rotation steps, each row followed by its count of steps:
The counts run from 0 to 176.
[-1.61 +2.19 -3.08 -3.43 -5.32 -5.05 +1.11 -2.27 -0.28 +0.90 +1.49 -2.85 -1.95 +1.05 +0.54 +0.60 -0.93 -0.29 -0.30 +3.45 +0.25 -0.36 -0.98 -1.37 -2.55 +0.41 +1.03 +2.50 -0.01 -0.43 +0.47 -0.53 +1.90 -1.99 -1.66 +2.38 +0.62 +3.04 +0.27 +1.72 -1.25 +0.43 +0.88 -0.62 -0.60 -1.81 -2.70 +1.10 +0.21 +1.23]
25
[+0.14 +0.01 -2.05 -1.42 -4.51 -4.15 +0.70 -4.08 -1.55 +0.66 -0.04 +0.22 -1.33 +3.66 +3.22 +1.17 +3.25 -0.43 +1.10 +2.21 -1.21 -2.22 -1.67 +2.01 -0.49 -2.68 -1.74 +2.93 -0.16 -2.64 +0.97 +1.05 +0.20 +0.34 -2.80 +0.38 -0.53 -0.45 -0.67 +0.37 -0.64 +0.71 +0.22 +3.19 +0.10 -2.91 -2.74 -0.48 +0.10 -0.75]
114
[+1.70 -2.62 -0.19 -3.76 -2.42 -1.00 -0.53 -4.73 -0.33 -0.19 -0.30 -0.85 +0.81 +1.77 +0.63 -2.03 +2.17 +2.77 +0.38 -1.91 -3.26 +0.37 -3.89 +1.27 -0.98 -0.48 +0.57 +2.94 +1.06 -0.57 +0.57 +0.55 +3.97 -1.17 -2.25 +0.55 +0.83 +2.00 -2.35 +0.56 -2.22 +0.92 +0.87 +2.84 +0.01 -3.54 -0.15 -0.46 +1.02 -1.60]
131
[-0.17 +0.41 -1.28 -2.59 -2.23 -3.23 -2.02 -3.06 -2.31 -1.50 +0.46 -1.75 +1.05 +1.47 +2.19 -0.11 +1.12 +3.94 -0.38 -1.18 -1.23 -0.70 -4.99 -0.18 -1.56 +1.77 +2.02 +3.93 +0.15 +1.85 -1.26 -1.27 +2.52 +1.95 -3.30 +0.39 -1.63 -0.81 -1.05 +3.06 -0.63 -1.06 +1.43 +1.43 -0.67 -1.81 -1.67 +0.68 +0.73 -0.91]
107
[-1.80 +1.95 -0.83 -1.37 -5.79 -3.74 +1.06 -2.43 -1.84 -0.01 +0.64 -3.25 -2.07 +1.17 +0.90 +1.60 +0.86 -0.31 -0.47 +2.17 -0.74 -2.12 -2.13 +0.93 -2.19 -0.16 +1.53 +3.04 -0.18 -1.70 +1.16 -1.00 +0.63 -0.73 -2.24 +0.29 +0.03 -0.57 -0.77 +1.68 -2.54 -1.16 +0.76 +0.75 -0.17 -1.21 -2.86 +1.43 +1.61 +0.97]
12
[-0.76 -0.98 -2.22 -2.54 -0.95 -3.56 +2.92 -2.76 +0.57 +0.82 +2.78 -0.65 -0.23 +0.05 -0.30 +0.59 +1.48 -0.61 -0.10 +1.50 -3.21 -2.12 -1.67 +2.48 +2.34 -1.03 -0.96 +2.61 -0.19 +3.59 -0.63 -0.29 +2.77 -0.68 -2.64 +0.93 -2.70 +2.53 -0.16 -0.76 +2.44 +1.05 +0.06 +2.84 -2.65 -2.89 -3.75 +0.11 -1.14 +0.21]
175
[-2.01 -0.58 -0.73 -4.05 -4.29 -3.21 +0.00 -0.81 -0.48 -0.04 +0.98 -1.21 -0.65 +0.02 -0.31 +1.57 +1.21 +2.20 +1.66 -1.77 +0.14 -2.00 -0.50 -1.28 -0.03 +4.26 +2.32 +2.14 +2.35 +3.32 -0.75 -3.25 +2.00 -3.13 -1.40 +1.34 +1.35 +0.79 -1.25 +0.57 -0.38 -0.89 +1.71 +0.23 +0.52 -3.80 -0.41 -0.46 +3.17 -0.05]
67
[-3.08 -0.37 -2.87 -2.80 -1.64 -1.13 +1.18 -4.33 +2.34 +0.39 +1.23 -3.91 -2.05 -1.42 -0.65 +1.51 +3.47 +0.56 +0.83 -2.14 -2.49 -0.70 -1.46 +1.48 -1.51 -0.05 -0.35 +1.84 -0.62 +0.95 +0.26 -2.08 +2.49 -2.11 -0.38 +1.11 -1.54 +0.49 +2.06 +2.07 -1.87 -0.75 +0.89 +0.25 -0.78 -3.91 -2.73 +1.11 +1.00 +0.41]
48
[+1.09 -2.36 -2.59 -3.69 -1.01 -3.04 +0.10 -3.05 +2.04 -1.30 +1.39 +0.07 +0.55 +3.86 +2.62 +1.04 +2.82 +1.81 +0.76 -2.86 -0.66 -0.64 -1.81 -1.01 +1.59 -1.12 +0.11 +1.14 +1.82 +0.97 -0.50 -1.22 +2.55 -1.43 -0.35 +2.59 +0.75 +1.06 +2.32 -0.05 +1.48 +0.12 +0.69 +3.35 +0.10 -4.95 -0.57 -1.79 -0.06 -0.72]
157
[-1.63 +1.01 -1.99 -1.52 -3.33 -3.20 -0.39 -0.12 +0.14 -0.44 +0.07 -0.77 +0.47 +2.77 +1.51 -0.80 +0.43 +2.10 -0.15 +0.90 -1.17 -3.44 -3.46 -0.51 +0.94 +0.69 -0.28 +3.62 +2.69 +2.11 +0.13 +0.84 +2.55 -1.21 -1.76 +0.86 -3.95 -0.72 -0.53 -0.53 +3.53 -1.71 +1.21 +3.26 -0.69 -1.87 -2.99 -0.43 +2.13 -1.68]
96
[+1.41 -3.56 +0.09 -2.22 -3.70 -2.36 +0.10 -1.64 +2.90 -1.65 +1.19 -2.13 +0.53 +2.53 +0.42 -0.46 +2.10 +0.55 -0.31 -0.66 -0.99 -1.76 -2.59 -0.97 +0.86 +0.07 +2.35 +2.01 +3.39 +0.03 +0.61 -2.10 +2.34 -2.16 -0.65 +1.72 +1.99 +1.75 -0.32 -0.63 -0.46 -1.55 +1.11 +5.13 -0.02 -3.47 -0.60 -0.85 +2.50 -0.48]
56
[-2.28 +1.80 -2.31 -2.87 -4.59 -2.26 -0.61 -0.92 -0.09 -0.57 -0.12 -3.72 -1.57 +1.08 +0.85 -0.26 +0.37 +1.47 -1.98 +2.47 -0.44 -0.61 -3.31 -1.18 -3.37 +0.28 +2.10 +3.54 +0.74 +0.90 +0.75 -1.47 +2.88 -1.71 -1.59 +1.37 -2.75 +2.00 +1.52 +1.18 -0.78 -0.17 +0.73 -1.18 -0.63 -1.93 -3.33 +2.82 +1.64 +0.28]
123
[+0.58 -1.02 +0.54 -2.57 -3.94 -2.10 -1.78 -1.35 -1.06 -1.22 +0.93 -1.29 +0.89 +0.59 +0.16 -0.26 +1.45 +2.31 -0.12 +0.06 -0.50 -3.91 -4.76 +0.74 +0.98 +1.58 +3.67 +2.80 +1.03 +1.96 +0.17 -0.79 +1.68 +0.95 -2.89 +0.58 +0.48 +1.89 -3.97 +0.49 -0.64 -0.73 +1.27 +3.58 -0.98 -1.76 -1.39 +0.44 +1.14 -0.11]
93
[-2.56 +1.46 -2.41 -0.83 -3.86 -1.99 -0.89 -1.86 -1.00 -0.15 -0.98 -2.70 -0.65 +1.01 +1.13 -0.34 +1.52 +2.70 -0.20 +0.10 -1.38 -1.91 -4.07 -0.13 -1.90 +1.10 +0.85 +3.77 +1.93 +0.84 -0.14 -0.86 +1.63 -1.02 -2.29 -0.53 -3.64 -1.49 -0.39 +0.90 +0.50 -1.99 +1.95 +0.81 +1.22 -1.03 -2.91 +1.87 +3.30 -1.61]
109
[-2.03 -0.80 -2.10 -3.90 -3.57 -3.43 +1.25 -2.21 -1.11 +0.95 +0.39 -0.79 -1.26 -0.86 +0.35 +2.59 +1.87 +1.25 +2.56 -0.94 +0.11 -2.79 -0.35 -1.24 +0.21 +3.00 +1.91 +2.54 +2.32 +4.40 -1.28 -3.55 +2.02 -1.52 -3.08 +1.42 +0.08 +1.24 -0.51 +0.53 +0.20 -0.03 +1.69 -1.06 -0.11 -3.81 -0.90 -1.03 +1.06 -1.03]
66
[+1.24 +0.78 -3.20 -5.18 -2.25 -2.69 -2.46 -3.36 -1.41 -1.14 +1.49 -0.56 +1.90 +1.56 +2.07 -1.31 +0.21 +3.23 +0.17 -1.10 -0.75 -0.16 -4.51 -0.34 -0.76 +0.40 +0.62 +2.40 -0.44 +1.16 +1.09 +1.49 +3.29 -0.65 -1.52 +1.37 -0.90 +3.43 -0.82 +1.61 -0.11 +1.44 +1.01 +2.00 -1.14 -3.72 -0.31 +0.37 -1.79 -0.76]
119
[+0.16 -0.89 -3.04 -3.06 -3.79 -4.26 +0.08 -3.68 +1.18 -0.28 +0.13 -0.68 -1.03 +2.76 +2.13 +1.02 +2.98 +0.16 +1.77 +0.27 +1.09 -1.83 -0.81 -3.47 -0.48 -0.53 +0.94 +1.13 +2.48 +0.06 +1.47 -0.92 +0.94 -2.03 -0.71 +1.52 +2.10 +1.62 +0.73 +0.43 +0.72 +0.21 +1.58 +0.52 +0.29 -4.00 -0.69 -0.94 +0.41 -1.98]
41
[-2.03 -0.73 -2.14 -3.52 -1.17 -4.33 +2.56 -2.34 +0.81 +0.77 +3.11 -2.59 -1.18 -1.29 -1.26 +0.04 +0.10 +1.70 -0.74 +0.02 -3.03 +0.88 -1.20 +1.38 +0.17 +1.02 -0.58 +2.70 -0.19 +2.98 -1.89 -2.60 +3.60 -1.20 -1.46 +1.09 -1.51 +1.73 +0.81 +2.02 +0.07 -0.52 -0.15 +0.75 -2.38 -2.64 -3.47 +0.90 -1.08 +1.74]
162
[-0.55 -0.44 -3.72 -1.92 -3.56 -5.59 +2.80 -3.12 +0.46 +1.27 +0.41 -1.40 -2.14 +2.02 +0.34 -0.83 -0.12 +0.65 -0.49 +4.43 -1.20 -0.20 -1.65 -1.63 -1.68 -1.11 -0.56 +3.10 +1.75 -0.03 +0.40 -1.36 +2.34 -1.12 -2.23 +0.41 -0.37 +2.54 +1.83 +0.30 +0.96 +0.40 +0.90 +0.26 -1.55 -2.81 -3.27 +0.04 -0.93 -0.98]
138
[-1.82 +1.81 -1.43 -5.46 -4.44 -1.43 -1.53 -2.75 -3.29 +0.30 +0.41 -0.37 +0.25 +0.91 +2.26 +1.77 +1.58 +1.19 +2.06 -2.68 -0.42 -3.25 -2.23 +1.69 -0.60 +1.67 +0.60 +2.07 -1.32 +1.67 +0.25 -0.03 +1.61 -1.22 -1.77 +2.72 -1.96 +1.65 -2.15 +0.83 -1.87 +1.81 +0.85 -0.45 +0.52 -3.69 +0.18 +1.18 +0.81 +0.55]
104
[-0.30 +1.44 -0.60 -1.72 -5.43 -4.20 +0.78 -2.54 -1.06 +0.41 +1.40 -2.21 -0.82 +3.34 +1.50 -0.93 +0.30 -0.03 -0.88 +2.96 -1.28 -1.37 -2.79 +1.66 -1.55 -1.17 -0.57 +3.09 +0.86 -1.89 +1.03 +0.27 +2.18 -1.11 -1.57 +0.37 -0.53 -0.80 -1.46 +0.43 -1.44 -1.38 +0.02 +3.41 -0.56 -1.19 -3.35 +1.43 +2.55 +0.98]
112
[-2.27 +0.48 -3.72 -3.28 -5.18 -3.84 +2.56 -3.21 +0.40 +2.21 -0.09 -1.02 -1.32 +2.59 +1.33 +1.28 +1.19 -0.62 +2.50 +0.72 +0.39 -0.86 +1.11 -1.61 -1.68 -0.84 -0.60 +1.41 +1.34 +0.15 +0.56 -0.92 +1.07 -3.17 -0.57 +2.21 +1.08 +1.03 +1.58 +0.23 -0.41 +0.23 +0.78 -0.84 +0.99 -4.74 -2.00 -0.31 +0.94 -0.85]
140
[-1.23 -2.46 -2.41 -2.05 -3.20 -4.97 +3.29 -4.57 -0.30 +2.10 +0.83 -0.80 -2.51 -0.82 -1.19 +1.03 +1.10 +1.77 +1.73 +0.36 -1.88 -0.38 -1.00 +0.03 -0.25 +2.40 +0.30 +3.38 +2.71 +1.20 -0.38 -1.48 +2.03 -0.71 -3.49 -1.35 +2.81 +0.47 -2.39 +1.42 -0.09 -0.65 +1.48 +0.74 -1.21 -3.47 -2.03 -1.60 -0.27 -2.14]
52
[+1.49 -2.74 -1.12 -4.83 -2.53 -3.21 +0.01 -2.96 -0.29 -1.10 +1.08 -1.31 -0.06 +2.97 +1.79 +0.57 +2.64 +1.88 +0.29 -2.45 -0.48 +1.46 -1.96 -0.53 -0.96 -0.14 +1.26 +0.75 +0.07 -0.29 -0.49 -2.24 +2.61 -2.66 -0.85 +1.95 +1.86 +2.30 +1.00 +1.54 -3.27 +0.77 +0.24 +1.24 +0.27 -4.60 +0.45 -0.29 +0.85 +0.42]
143
[-1.21 -0.23 -1.69 -3.25 -5.31 -2.51 +0.11 -5.15 -1.06 +0.44 -0.69 -1.16 -1.83 +2.14 +1.31 +1.38 +3.87 +0.06 +2.18 -1.90 -0.05 -1.89 -0.67 +0.77 -2.22 -0.79 -0.17 +2.03 +0.30 -3.02 +1.57 -0.50 +0.81 -2.15 -1.47 +1.03 +1.10 -1.03 -0.48 +1.49 -2.66 -0.26 +1.14 +0.20 +1.69 -3.50 -1.44 -0.26 +2.59 -1.12]
128
[+1.40 +0.45 -1.71 -5.23 -3.85 -2.33 -1.90 -3.71 -0.92 -1.09 +1.03 -0.40 +1.02 +2.23 +1.67 -0.99 +0.53 +2.35 +0.80 -0.68 -0.82 -1.35 -4.44 +0.02 -0.37 +0.29 +1.38 +2.43 -0.40 +0.79 +0.82 +1.96 +3.03 -1.31 -0.74 +2.21 -1.09 +4.18 -2.05 +0.31 -0.77 +2.57 +0.52 +2.23 -0.48 -2.98 +0.23 +0.39 -1.31 -0.32]
118
[-2.75 +2.87 -3.67 -3.25 -5.88 -3.25 +0.63 -2.84 +0.98 +0.82 +1.22 -2.36 -1.43 +0.03 -0.17 +0.44 -0.42 -0.54 +0.43 +3.25 -0.24 -0.98 -1.62 -1.37 -2.90 +0.16 +0.38 +2.88 -0.69 +0.51 +1.45 +0.08 +1.76 -2.79 -1.23 +2.27 -1.66 +2.40 +0.51 +1.15 -0.02 +0.73 +0.61 -1.03 -1.44 -1.44 -2.70 +1.61 -0.13 +0.15]
24
[+0.66 -1.52 -0.05 -1.53 -5.10 -4.89 +0.45 -3.02 -2.73 +0.20 -1.39 -0.62 -1.02 +4.21 +1.39 -0.24 +1.41 +0.98 +0.34 +2.51 -1.17 -0.36 -1.78 +1.19 -1.46 -0.54 +0.21 +2.94 +0.95 -2.28 +0.16 -0.32 +1.06 -0.27 -3.27 -0.21 +0.86 -0.10 -2.72 +0.95 -2.37 +0.23 +0.35 +1.48 +0.93 -2.87 -2.21 -0.03 +1.82 -0.70]
14
[-1.44 -1.40 +0.51 -2.96 -3.98 -1.36 +2.72 -2.02 +0.73 +0.69 +2.90 -2.25 -0.69 +0.55 -0.91 +0.57 +2.57 -1.64 +0.29 +0.31 -3.59 -2.28 -1.02 +4.31 +1.76 -1.58 -1.10 +2.56 +0.08 +1.33 +0.40 -0.84 +2.12 -2.60 -1.09 +1.31 -2.44 +1.66 -1.05 -1.82 -1.28 -0.92 -0.74 +4.14 -0.63 -3.04 -2.73 +0.40 +2.10 +2.17]
74
[+0.82 -1.07 -3.04 -1.41 -4.09 -4.29 +2.24 -2.52 +1.64 -0.09 +1.34 -2.32 -2.45 +1.26 -0.19 -0.13 +0.49 +0.39 -1.12 +4.71 -1.75 -0.54 -3.09 -1.72 -1.87 -0.75 +1.42 +2.73 +1.11 +0.47 +0.74 -1.20 +2.85 -1.03 -2.37 +0.47 -0.58 +3.12 +1.46 +0.06 +0.46 +0.20 +0.75 +1.20 -1.87 -2.06 -3.56 +0.92 -0.36 -0.09]
137
[-3.06 +0.74 -1.69 -3.77 -2.38 +0.70 +0.08 -3.68 +2.92 +0.13 +0.96 -3.97 -1.06 -1.59 -1.50 -1.02 +1.83 +2.27 +0.20 -3.12 -2.60 +0.29 -2.76 +1.14 -0.98 +0.86 +0.47 +2.92 +1.20 +1.66 +0.50 -1.60 +3.85 -2.92 -0.20 +1.30 -2.24 +0.97 +0.07 +0.94 -0.90 -1.64 +1.57 +1.48 +0.31 -2.58 -2.06 +0.13 +1.58 -0.18]
147
[-0.93 +1.99 -4.25 -3.08 -2.21 -0.89 -0.83 -4.08 +3.07 -0.56 +0.27 -2.75 -0.22 -0.52 -0.05 -1.18 +2.60 +2.33 +0.47 -1.00 -1.86 -1.66 -4.55 -0.36 -1.78 -0.61 +1.06 +2.86 +0.92 +0.75 +2.54 +0.84 +2.33 -1.76 -0.18 +1.35 -1.18 +1.12 +0.45 +0.25 +1.68 -1.05 +1.88 +2.41 -1.71 -1.97 -2.25 +0.05 +0.36 -2.42]
134
[-1.37 +0.96 -2.21 -1.10 -2.33 -2.67 -1.12 -2.23 -1.92 -0.77 -0.49 -1.76 +0.27 +1.01 +1.09 -0.14 +1.56 +4.14 -0.74 -0.51 -1.86 -1.45 -5.10 -0.31 -1.88 +1.87 +1.44 +4.07 +1.27 +1.69 -1.04 -0.99 +2.41 +0.86 -2.54 -0.31 -2.80 -1.49 -0.33 +2.34 +1.07 -2.12 +1.50 +0.62 +0.11 -2.33 -2.21 +1.04 +1.37 -2.18]
108
